In the rows, zero is written as 128.
The rows of Z fall into several groups, and each row is roughly a mix of its group's hidden directions.
Z:
[[166  98  89  83 125  95 173 137 134 102]
 [130 116 115 169 112  81 118  79  77 144]
 [154  93 128 119 115  83 192 127 113  91]
 [ 92 173 116 133  70 145 158 148 147  97]
 [133 157 110  63 115 166  92 125 116 165]
 [136 126 113  71  77 126 173 128 168 124]
 [118 129 135 115  80 149 196 164 136 100]
 [161 101 138 135 133 172 154 197 132 107]
 [157 112 178 148  91 126 147  87 140  80]
 [ 79 106 128 160 172 149 115 148 145 180]
 [114 128 118  75 183 150 163 160 132 158]
 [191 122 133  78 132 101 124 125  78 138]
 [116 159 112  85 135 129 151  79 127  68]
 [148 182 137 152 138 127  75 104 131  80]
 [106 160 116 105 140 144  67 166 146 170]
 [132 169 100 152 125 151 162 140 132  59]
 [116 108 107 179 145 100 132 118  63 100]
 [126 143 124 118 166  71  62 128 110 128]
 [ 87 157 168 171 134 135 108 125 172  92]
 [116 136  82  74 132 118 167  79 127 149]
 [ 94 115 122 133  87 124 169  91 184 151]
 [ 91 128 130  98 128 120 110  96 135 205]
 [134 132  93 115 132 175 103 124  96 195]
 [104 112 182 160 107 122  83 112 137 175]
 [106 170 101 124 125 168 172  93  85 117]
 [184 103 103 110 164 108  98  86 101 126]
 [106 147 116  71 157 151 117  71 139 101]
 [112 108 112 118 118 117  83  54 154 147]
 [121  85 169 118 166  98  95 131 178 123]
 [126 143 116 135 185 147 144  86  68 137]
 [ 78 152 143 124 159 115 135  63 131 159]
 [164 121 138 159 140  84 103  70  93 139]
 [161 131  62  95 111 129 170  97 122 112]
 [ 93 133 113  96 132 150 189  90 155  98]
 [199 115  77 129 106 124 101 146 107 130]
 [162 116 108  94 184 102 101 167 102 144]
 [137 117 149  98 107 166  97 197 105 138]
 [142 134 119 107 121  81  81 155  96 181]
 [ 97 102 134 118 133  84 146 149 188  87]
 [ 67 123 134 152 178 104 146 163 154 125]
 [136 109  87  93 121 111  77  90 138 172]
 [132 125 147 185 104 109 145  73 169 115]
 [129 155 124 118 197 118  96  98 146 170]
 [112 194 141 116  93 158  82 126 126 103]
 [ 84 199 117  94 152 149 109 127 126 116]
 [161 146 113 118 184  98  73 134 100 139]
 [102 113 147 127  83 173 121 172 160 166]
 [118  67 104 171 149 143 162  89 129 141]
 [132 120 130 159 150 107 142 124  41 130]
 [174 129 179 129  60 136 138 125 113 120]
 [150 142  81  86 125 132 151 194 114 127]
 [114 147 162 130 101  67 142 103  88 163]
 [158 122  72 102  98 156 130 180 142 105]
 [123 103 107 123  78 171 150 109 171  88]
 [ 98 139 145  99  62 166 115 149 142 159]
 [125  81 128  64 152 128 111 175 147 135]
 [102 123 161 173 107 173 127 129 167  83]
 [ 87 126  82 118 122 115 197 156 126 119]
 [175  96 136 133  86  96  90 160 102 151]
 [ 88 117 142 177 138 168  77 157 141 121]
 [119  57 106 100 132 115 150 102 172 120]
 [175 155 115 112 100 142 141 125  58 148]
 [ 68 148 180 131 122 127 130 180 142 117]
 [127 126 147 113  53 151 127 134 182 131]
 [178 116  77 115 148 141  98 170 130  94]
 [ 80 126 173 131 118 149 112 156 148 186]
 [ 97 169 104 127 151 186 126  91  97 147]
 [128 159 122 153 174 128  58 126 104 106]
 [129 148 117  59  75 145 147 150 147 118]
 [132 105 144 180 159 114  78 102 137 171]
 [ 98 198 144 145 103 161 122 164 113 139]
 [123 141 109  54  95 150 152  95 131 107]
 [107 137 114 127 120 170 177 113 162  70]
 [100 140 107  63 104 159 107 171 132 145]
 [135 137 162 129  92 118 194  95 103 161]
 [112 189 123 135 117  70 144 109  88 125]
 [140  89 174 163 107 164 106 175 145 132]
 [110 101 119 167 141 100 143  74 174 158]
 [ 83 174 133 119 178 144  91 154 125 157]
 [122 102 153 160  93 104 136 193 160 146]
 [121 150 122 124 141 156  57 171 106  98]
 [ 93  78 147 194 125 146 111 142 139 147]
 [ 99  86  97 175 148 129 127 157 115  77]
 [107 108 107 103 103 127  91  72 157 171]
 [173 125 120  80  94  90 148  95 144 159]
 [132 106  85  63 162 105 102 140 140 150]
 [132 119 155 144 110 146 147 170  52 114]
 [180 118 168 137 101  99 142  93 116 173]
 [145 139  74 106  82 144 133 129 124 188]
 [102 179 120 119  65 133 119  95 147  99]
 [ 69 146 111 118 122 164  84 138 175 133]
 [ 76 118 180 106 124 139 140 173 144 163]
 [182  71 102  99 132 109 142  97 104 138]
 [101 164 140 147 129 148 204  95 121 125]
 [137 128 135 168  47 151 144 130 140 104]
 [116 162 117 162 164  98  97  67 115 141]
 [135 127 164 165 182 126 152  94 163 162]
 [140 176 195 128 127 103 101 151 125  97]
 [110 135 184 176 133 166 140 177 134 127]
 [142  84 154 199 148 121 151 136 105 109]
 [105 114  85 140  73 114  87 134  99  92]
 [133 175  98 161  95 130 109 111 148  70]
 [ 85  95 111 188 135 153 139 143 152 165]
 [ 81 151 109 109  89 138 118  99 186 145]
 [140 137 100 103 192 128  77 106 105 148]
 [164 140 175 110 150  89 153 129  77 106]
 [132  92 132 133 197 122 135 141 106 182]
 [110 127 128  98 125 124 155  93 118 208]
 [ 90  83 136 181 125 129 133 133  84 166]
 [125 121 141  88 164 141 173 148 106 188]
 [145  99  88 116 143 161 147  67  93 148]]
Here is one row of each group, with its name. Which group are the others in?
[120 113 179 169 115 163  95  97 169 128]  X
[ 79 201 101 121 100 114 138 120 125 140]  S
[122 153 122 119 156 157  57 160 153 102]  A

[ 95 107 108 167 125 126 124 188 158 170]  X
[166 154 103  79 112 112 126 117 174  85]  A
[143  84 170 156 106 135  93 119 129 185]  S
[116 121 129 146 104 162 135 137 168  52]  S
[126  62  97 118 140 131 102 186 120 136]  A
[146 155  74  77 112 123  80 122 148 111]  X
[149 174 172 140  83 142  77 116 115 127]  A
[140 119  94  95  53 111 101 132 136 103]  A
[151 166 149  78  71 153 110 144 147 122]  A
[102 127 160 176 105 167 148 157 113  81]  A
[144 141  62 151 151 146 132  92  80 136]  X
